Rotation paths and how fast each direction turns (deg/step):
Each turn is a multiple of 5 degrees from 10 to 175, or 0.
Each row of a path follows its step; steps can be skipped.
path 1
step 3: [  3   0   2  -3 -11  -6  -9 -16   4  -5   2  -7   7   3  -8   0  -2   0
 -11  -6  -9  -2  -2  -2   2   0 -14   2  -2 -15   9  -4   7  -5   1   4
  -1   4   4  -5   0   4  12   8   8  -9  12  -6   1   7  12 -18   6   7
  -4  -5  -4  -5   9   3   1   2  -3]
step 7: [ -2  12   2   9 -16  -2 -11  -8   2  -9   5  11  -3  -1  -6  -1  -7  -9
   5   0   6  -7  11  -2  -1 -13   1   7 -13 -10   1  -4  -9  16   1  -4
   3 -10  -2   3  -4   3  14   5   2  -6   1   7  -3   3  -1  -1   2   6
   8   4  -6   0   3   7   9   2  -7]
step 8: [  2  -6   1   4   0   0 -10 -15  -6  -5  -2   6   0  -5  -8  -2  -9 -10
  -3 -20  -4  -4  -4   2   3  -8  -4  -2 -14 -19   6   6   6   5   1   6
  -3  -3  -2  -9  -7   1  14  15   0  -3  -1   0  -3  11   3  -1   5  -1
   1   3  -4   0   7  -6   5  -3   3]
step 13: [ -1   1   1   5 -12   4  -2 -10  -5 -13   2  -6   8  -2  -4   3  -4  -7
   1  -9 -11   2  -5   4   3  -8   1   9  -7 -13  11   5   4   9 -15   4
   0   1   7   4  -7  -5   4   7   7  -4   0   1  -4  -5  -7  -1   5  -3
  -7   0 -12  -8  11  11  13   9  -1]
step 15: [ -3   1   4   1  -3  -9  -6 -10  -6   3   9  12  -3 -17   8   0  -4  -3
  -8  -9  -2 -12   0   4   0  -2  -3  -1   1  -3  11   1  -4  -6   0  12
  -4  10  -1 -11   1  -6   3  15  -3  -2   4   8   2   5  -6 -20   5  -3
   3 -11   0   0   5   4  -2  -2 -12]
step 16: [  5   9   4   1  -3   0  -8  -3   2   9  12   4   1  -9  -5   1 -17 -10
   0   2   5  -4   9   7  -5  -1   0  10   8 -10   2   2  -6   9   7   1
   0  -1 -11   0   2   3   3   3   6   7   8  10  -3  12   3  -5   5   8
   5  -8  -2   8   5  11   3   2 -20]
step 17: [ -6  -5  -4   9  -8  -6  -5  -9  -1   2  -3   3  -1   4  -5  -1  -8 -10
   5 -18   7   2   5  -1  -2  -9 -12   9  -8 -12   2  -3  -3   7   4   7
  -1  -1 -15   4  -1   2   5  -9   9  16   4   3   0  10   2  -9  17  -3
   1   1  -1   4   7  -3   2  -4  -3]
step 19: [  0   4 -11  -5 -14  -4 -12  -8  -1 -10   2   4   1  -4   4  -1  -8   8
  -2 -14  -9  -4   5  -1  -9   0   3   0 -12 -17   4  -3   6   7  -6   4
  -4  -1   9  -3  -5  11   8   4   2  -5  15  -2   3   3   1  -4  -2  12
 -10  -5  -6   1  -4   0   7  -5   6]
step 20: [  6  -1  -2   8  -1 -10 -10  -3  -8  -1 -12  14   7 -12  10  -2  -7   2
  -4  -1 -15  -7  -1  -3  -1  -6   2   1   4 -12  13   9   5  13  -6   3
  -3  -3   2  -5   1   0   8  11   1  -3  12   4   2  -3   4  -7  -1 -13
  -7  -8  -5   1  -5   5   2   2  -8]
[-3  0  1  1 -2  3 -2 -1 -2 -1 -1  1  0  1  0  0  1  0 -1 -1  0  4  0  0
 -1  1  0  0 -1  1  1  2  0  0  1  0 -4 -1  5 -2 -1  2  1  3  3 -2 -2 -1
 -2 -1  4 -1 -4 -2  0 -1  2  0  0  0  3 -3  0]	65
[-2 -1 -2 -1 -2  0 -1 -3 -1 -2  3  1 -1  0 -2  1  1  2  1 -1  1  1 -1  1
 -2  1 -2  0 -1  0  3  0  0 -2  3  3  2  0 -2 -2  1  1  2 -2 -1 -2  1 -2
  3 -3  0  0  1 -3 -1  0 -2  0  1 -3 -4 -2  0]	155
[ 0 -3  1  0  3  3  0 -2 -4  1 -1 -1  1 -3  0 -4  0 -2  2 -3 -1 -1 -2 -1
  3 -2 -2  0  4 -1  3 -3 -1 -1 -2 -1  0  1  3  1 -2 -1  1  0  0  1 -1  0
  0  0 -1 -2  1 -3  0 -1 -1  0 -2  0 -3  0  1]	155
[ 0 -1 -1  1  2  1  1  0  3 -1 -1  0  0  3 -4  1  1 -2  0 -2 -2  4 -2  2
  2 -3 -3  1 -1 -2 -1  1  1  1  2  2 -1  0 -3  2 -1 -2  0  0  1 -2 -3 -2
 -1  1  1  1  0  2 -1 -2  1 -1 -1  2 -2  2 -2]	80
path 2
step 3: [  4  16  -2   0 -10  -9  -8 -10  10   2  -6  -3 -14   0   1   7   4  12
 -11  -3  -3   6  -5 -12 -10   5  12   6   5  -2   4  -3   1 -10   8  -7
  10   2  -6   2  -3   1   3   6  -1   0   1   1   5  -9 -12  -7   1  -7
  14  -3  -5  -3   3   4  -5  16  10]
step 5: [ 14   1  -3 -13   0  10  -6  -2  -2   6  11   3   4   3  -3  -7  -4   0
   5   7   2   5  -9   2  10   3  19  -3 -11   8  -1  -3  -1   2  -2  -1
  -5  -3   2   3   1  -4  -9  -5   2  10  -9  -4   2 -17  -3  -7  17   6
   0  -1  -4  -5  18  -1  -4 -10   6]
step 10: [-11  -2   8  -1  -1  -2  11   0 -14  -5  -2   1   1   3  -8   3  -2   9
  -7  -6  -1   4  -5 -10  -6  -3  18  -8  -9  -5  -3   0   5  18  16  -5
  -2  11   6   2   5  -5   4   0   8   1   7   1  -5 -14   6 -16  -4   2
  -2  -7   5   5   7   2  -7   1  -2]
step 11: [ -4   3  10   9   0  11  -4  -2   5   9  -2 -10  -8  -2  -3 -10  -7  11
   6   1   8  -1   3  11   3   1   6  -1   4   7 -11   4  11   3  -6 -10
  -4   1  -3  -6 -11   2  -1   7 -13 -14   1   0   7  -7  -7  -8  -4   1
  14   7  -5   4  -1 -11   9 -14   9]
step 13: [  3  -9  11   6   4  19 -11   3 -16  -9  -8  -3  11 -11 -11   2   4  -5
  -1 -10   1  -3  -4  -6   4   5   6   3  -4   3  -1   3  -6  -1  -5  -6
  10  -3   4   2  15  -6   7  10   3  -3  -1  -6  -2  -5  18  -1  -7   8
  -8  -1  -6  -2   3  -7   6  -2  -3]
step 15: [  0   1   4   7  -1  -3  10   1   1  -9  -4  -6   4   7  -1  12 -13   2
 -20   6  -1   5  -1   0   1   1  -5  -3   9   7 -11  -4 -12  10   3 -10
   9 -14   1  -9  -5  10   7 -10   9  -9  -1   1  12   2   4  -8  -5  -9
  -6  -7   8  -1  -4   4   9   6   4]
step 17: [ 11   4   3  -8   8  -2  10   0  -9  15 -11   9   7  -4  -6   5   2   9
  -2   1   7  -4   3  11  -7 -11  -3   4   3   1 -13  -6   7  -1  10  14
  13   5  -3  -2  13   4   2   2  -4  -9   0  -2  11  -3   1  -5   4   5
   7  -2  -8   6   8   3 -13   0  10]
step 21: [  7  -9  -3  -2   3  -3  -4  -2  -4 -11 -10  -3  -3   8  -6  14  -2   1
 -19  -4   4   3  -9 -15 -14 -10  -9  -4  -7  -3   5   2   4  -6   1   3
   1   0  -1  10 -10   5   8   8   9   0   3  -2 -12  -1 -13   1   5   1
  -9  -4 -18   1   1  -3   2   4   2]
step 22: [ -4   4  -4   6 -10   1   4  -2   2   1   5  -7  -5   1  12   4  -5  10
   3   3  13   7   0   0   1  -6   8   6   4 -20  -9  -2  -4  -5  -5  -4
  14   1  10  -1  -2   7  -5  -2  -2   8   3  17   8  -9  -2  -4  -2  -7
  13 -11 -10  -1   4  15  -4  -3   8]
[-2 -1  0 -1  3  0  0  3  0 -2  1  0 -1 -3 -2 -1  0  1  1 -1  1 -3  2  3
  2 -4 -1 -2 -1  2 -1  0 -1  2 -2  1  2  2  0 -1 -2  0  2  2 -3  2 -3 -2
  0 -2 -3 -3  0  0  0  1  1  0 -1  0 -4  1 -2]	115
[ 1  2 -1  1  0 -1 -3  0  3  2  1  0  0 -2  0  1 -1  1 -2 -1  5  0  0 -2
  0  1 -3  1  1  0  0 -1 -3  3  1  0  2  1  1  4  0  6  2  1  1  1  0  2
 -3 -1  0  1 -2  1 -2 -2  3  0  0  0  1 -1 -2]	55
[ 2  0  4  1  1 -2  1  0 -1  1 -1 -1  0  0 -1  1 -3  3  2  1 -2  0  0 -1
 -2 -1 -3  1 -1 -3  0  0 -2  1 -2 -2 -2  1  0 -2  1 -3  3 -1  3  4  1 -4
  0  2 -2  0  1  1 -3 -3  2 -1 -1 -2  1  0  1]	130
[-2  4  1  6  0 -1  2 -1  1 -1 -2 -1  0  1  1  0 -1  2  1  1 -2  0  2  0
  1 -1  1  0 -1  1  4  3  2 -1 -1  1 -1  0  3  1 -1  2  0  0 -2  0 -4  3
  1  1  1 -3 -1  0 -2 -1  0  1  2  1  1  2  3]	95
[ 1 -1  0  2  0 -3 -1 -1  2  2 -5  0 -2 -1  0  4  1 -4 -3  1 -2 -2 -2  2
  1  0 -2  0 -1 -2 -1  0  2 -2 -2 -3  1  2  0  0  0  2 -2  2 -2 -2  0  0
  1 -2 -1  0  0  1  1 -2  1 -1 -1 -4 -3 -1  0]	80
path 3
step 0: [  6   5  -4   7   1 -10  -1  -1 -11  12   7   7  16  -2   3  10   2  -5
   4  -3   4  13   2  -5   0   0   7  12  -3  -5  -2  -4   0  -6   3  -8
   4  -9  -1   4  -2  -2 -10  -3   1  -6   1   3   1 -13   1   0  -3  -7
  -6   9   7  -6   1   5   7  12   0]
step 5: [  5   0   5  -2   4  -2   2  14  -4   7  10  -4  -4  -3  -4  11  12  10
   6   7   1   7  -5   5   7   6   6   6   1  -9   4 -13   0 -10  -4  -6
  -3   0  -2   5   7  -2  -1  -4  -4  -8  -1  -4  -3   2 -12  -4  13  -3
  -5   3  -2  12  -2  -6  -4  12  -3]
step 8: [ -8   1  -2   8  11   2  -6  -3   6   6  -7   3  -2  -3  -4   1   1   2
   8   0   6   3  -1  -9  -4  -6  -5   0  -6  -4   0  -3  -6   3   2 -10
 -11   6   1 -15  -1   7  -5  -5  -5   1 -10  10   9  -9  -6  -5   1 -20
  -1  -2  -6  -8  -7   5  -7   9  -1]
step 13: [  9 -13   1   7   6  -4  -9   1   2   3  -3   1  -4 -11  -9   4   9  -3
   3  15  -2   9  -5   4   0  -8 -15   5  -1  -7   4   5  -4  14  -8  -3
  -4  -9  -7 -10   6  -1   1   4   1  -3  -1   3  -5   1  -9  -4  -8  -2
  -7   0   5   8  -1   7   0   0   4]
step 14: [ -5   2 -15  -5   3   7  -6  10  13   3   6  -7  -7   7  -9  -7  -3  -1
   2 -10   1   2  -5   2  -6   2  13   8  -4  -6  -9   1   5  -8  -7 -11
  -5  -8  -2  -1   2   2 -10  -3   2   1  -6   5  14   1   2   2  -7  -2
  10   1  -3   7  -3   2  -6   3  -2]
step 15: [-14   6   1  -6 -10 -11  -6  -4  -2 -14   2   9  -2   6   5  -7   2 -10
   9  -4   4  10   4   3  -2  12 -12   7  -2  -3   3  -3 -10   1   4   4
   9  -3  -4   0   0  -9 -10  -5   0  -9  -1  -8  -5   1  -3   2   1  -4
 -10   1  -8  -6   1  -5  -2   6  -7]
step 19: [  0   4  -6   4   6   7  -4   2  -1  10  -3  -6   5 -10  -8   4 -10   1
   5   2  -2   2 -16   0   4  -2  -8   1   5   0 -12   7   3   4  -8  -3
  -4 -10  -8   8  -8  -2   7  -1  11  -4   4  -2   7   3  -1   1   2   2
  12   7   6  13   1   9  10   7   2]
step 21: [  0  -2  -6   3 -14 -12  -4   3   2 -12  -3  -2  -9   1   1  -9  -9  -3
   1   1 -20   5   1  -3  -2  -7  -7   8  -4   4  -7   5  -6   8  -1  10
   1  -1 -11  -2   2   1  -7   6  -5   4   2   0  12  -9  -7   1   1   4
  -6   2   9 -13  -5   1  -4   0   3]
step 23: [  1   7  10  -7   7  -7   4   7  10  -2   3   7  -8  17 -12  -7   6  13
   3   4  11   6  -4  -2  -3   5  -3  -2   6   4   5  -1  -2  -2  -5   1
   1  -2   1  -7  -2   3  -9   4  -3  -1   2   8  -7  -4   5   0   3  -3
  -7   5   1   3  -6 -14 -15  -2   0]
[ 0  1 -1  2  0  3 -1  2 -1  0 -2 -1 -2 -1 -3 -1  0  0 -2 -1  1  3  4  0
  0 -1  1 -3  3 -1  1  1 -1  3 -1 -1 -2 -2  1  1 -2  2  3 -2  1 -3  0  2
 -3  1 -1  0  1  0  0 -3  2  2  2  3 -3 -1 -2]	120
[ 0 -1 -1 -1 -1  1 -1  1  1 -1  4 -1 -4  1 -2 -2  0 -1  0  3 -1  0  1  2
 -2  0  1  1  0 -2  3 -2  0  2 -3  1 -2  1  2 -2  3  0 -3  3  3 -1 -1 -2
  0  0 -1  1  1  1 -1  2  0  2  4 -3  0  0  0]	40
[ 2 -1 -2  1  0  2  3 -2  1  3 -1 -3  0  3  0 -1  0  3  5  2  2  1  1 -1
 -3  2  2  0 -2  1  1 -1 -1  0  1 -2 -1 -2 -1  3  1  2  0 -3  2  2  1  0
  1 -3  1  0  0 -2 -2  0 -1  1  2  0 -1  0 -2]	125
[ 1 -1  3  1 -2  0 -1  0  0 -1 -1  0  0 -1  1  1 -2  1  0 -1  1 -4  0  4
  0  3 -1  1  1  1  1  4 -3  0  1 -1  1 -1  1 -2  2  3  1  0  3 -1 -2  1
  1  0 -2  0  4 -2  1  2 -4  0  1  3  0  2 -2]	155
[-2  2  4 -1  0  0  2 -1  0  3  1  1  0 -2  1  3  1 -1 -3  1  0 -2  3 -1
  1  0 -1  0  1 -2  0 -3 -4  1 -1  2  2 -4  0  0  2 -1 -1  0 -2 -1 -1  2
  0  0 -1 -1 -3 -5 -3 -1  0  1  1 -3 -1  2 -1]	145
path 4
step 7: [  1   4   7   7  -6   2   3   6   1  -8  -5  -3   6  -1 -10  -5 -12   8
  10   9  -5  -5   2   2   1   9   0   7 -11  -6  -5   4   1   4 -14  -7
  -5  -7 -11  -9  -3   2   7   6  -6 -15  -6   3 -12  -2   3 -16   7  -8
  -6  -1  -6  -1   4 -20  -8  -5  -4]
step 10: [  5  -8  19   2   9  -2  -4  -4  10  -5  -3  -9   0   2 -15  -1  -4  12
   4   7 -10   8   2  11  -1  -8  11  -2  -2   3 -24   1  10 -10  -3   5
  13  -1   2  -7   2   0   2   6  -8   5   5   3  -6   1  -8   8  -2  -2
  -2  -2   4   0  11  -7  -3  -4   0]
step 11: [ -2   3   3   3  10   5   3  -7  -1 -14  -8 -18   7  -6   3  -2  -6   1
  18   0  -5 -10   7   4   8  -7 -12   1 -13  -5   0   4 -10 -11  -3 -11
  -2  -2  -3   6  -3  -4   3   7  -7  -5  15  -3  -1 -14  -3  -3   3  -7
   0 -11  -4  -4   4 -11   7  -2  -1]
step 15: [  6  -6  11  -1   1 -10   2  -3  14 -20 -12  -2   4   6   2   0  -5   3
  10   6  -4  -7  -7   8   0   1  -9  -9  10  -8 -12   6  -4  -5  -1   0
   3  -1 -13 -11   5   5   9  11  -8 -10  11   2  -3   3  -7   1   5  -3
   3   6   3  -4   9  -4  10   2  -5]
step 16: [  4   8   5   9   6  -2  -2  -1  -3 -16  -2  -3   3 -10 -12   0  -8  -5
   7  -1  -7   5  -3  17   8  -5  -8   4  -5   4   5  -9   8  -5 -11  -9
   5   3   7   4   2   7  -1   4 -19  -3   4  11  -9  -5   3  -1  -3  -8
  -7 -15   5   3  10  -2  -8  -4  -5]
step 19: [  4   0  24  -3   2  -1   0   7   1  -5   2  -4   1  -5   3  -5  -6   2
  12   5  -1   5  13  -3   1   9  -3  -3 -12  -4  -4  14   2   5  -3  -1
   9   5  -6  -4  -7   1  11  11  -7 -10   3   2 -12   5  -6  -2   6 -11
 -19  -2  -2   4   1  -7  10  -8  -3]
step 22: [ -4  -1   8  -8   6 -14 -11   5   4 -13 -11  -7   4   3   2  -4  -9  15
  -2   0  -6   1  -4  13  -4 -14  -2   0  -7  10 -11  -9   4  -3   5  -5
  14  -3  -3 -10  -5   1   1   2 -11  -4   5   8   0   0 -11  -5   4   6
   4 -15  -3   6   6   2   9  -4  -1]
step 23: [ -4  -4  13  12   6   4  -5  -3   2  -8  -7 -20   0   0  -6   7  -9  -7
   9   4 -13  -1   4  12  -2   5   8   2  -5  -9 -13   6   2   0 -11 -16
   0   4  -8   8   4  -1   2   3 -12 -11  -3  -2  -1  -1   0   4   2  -7
   0  -8  -4 -13  -1 -11  -2  -3  -1]
step 24: [  2   3   6   5   6   0  12  -3  -8  -8 -12  -7   4   0  -4 -10 -13  -2
   0  -3  12   6   4   6  -2  -3  -1   2  -8  -9   4  -1   1 -15   1   7
   6  -4   1   3  -2   4  20  14  -3  -2  19   6  -7   7  -4   6  10  -7
  -7  -7   7  -1  -1   1   8  -9  -7]
[-2 -1  1  1 -1 -1 -1  0  1  2 -2 -2 -1  1  2 -1  0 -1  1  2  0  4 -4  1
  2 -1  3 -2  1  2  0  1  1  3  1 -2 -2  0 -3  1 -3  1  4 -1  1  3 -1 -1
  1  0  1  4 -2 -1  0 -1 -3  2  0  1  2 -2  0]	80
[ 2  1  0  1  0  1  1  0 -1  0 -1  2 -1  3  2  0 -3  0  3  0  2  0 -3  1
  1 -1  1 -3  2 -1  2  1 -2  3 -2 -1  2  2  2  3  1 -4  0 -1 -1  0  2  1
  2  1  2  0  3 -3 -1 -1  1  2 -1 -3 -1  1 -3]	90
[-1 -2  0 -1  1 -2  0 -2 -2 -3 -2  1  0  1  4 -2  2  0 -1 -1  3 -3 -1 -2
  0  0  2 -1  0  0  1  1  2 -1  0  2  0 -2  1 -3 -5 -1 -2  3  1 -1  4  1
  3  1 -1  1  1  1  0  0  2 -1  3  0  2 -2  0]	160
[-2 -3 -2  1  2 -3 -2  2  2 -2 -2 -1  2  2  0  2 -2  0 -3 -2 -2 -2 -4  1
 -2  1 -3  0  0 -1  1 -2  2  1  0  1  0  2 -1  0  0  0 -1 -1 -3  0  0  1
  0  3  2  1 -3  1 -2  3 -1  1  1 -1 -2  2 -2]	55
[ 1  2 -1 -4  1  0  0  2 -1  0 -3 -1 -1 -2  0 -1  2 -1 -1 -1  0  0  2  0
 -2 -1 -4 -1 -2 -2  3  1  2  1  1 -2  5  0  1  2 -2 -3  1 -1  0  1 -1  0
  1 -3 -1 -1 -2  3 -2 -1 -3  2 -1 -1  3 -1 -2]	135
[ 2 -1  2 -3 -1  3  1  3  1  2  0  2 -2 -1  0  2 -1  1 -2 -4  1  1 -2  0
 -1 -3  1  1 -1  0 -2 -3  3  1 -6  1 -2  0  0  2  0  1  1 -1 -2 -1  3 -1
  1 -2 -2  1 -2  0  0  0  2 -1  1  3 -1 -1  1]	175
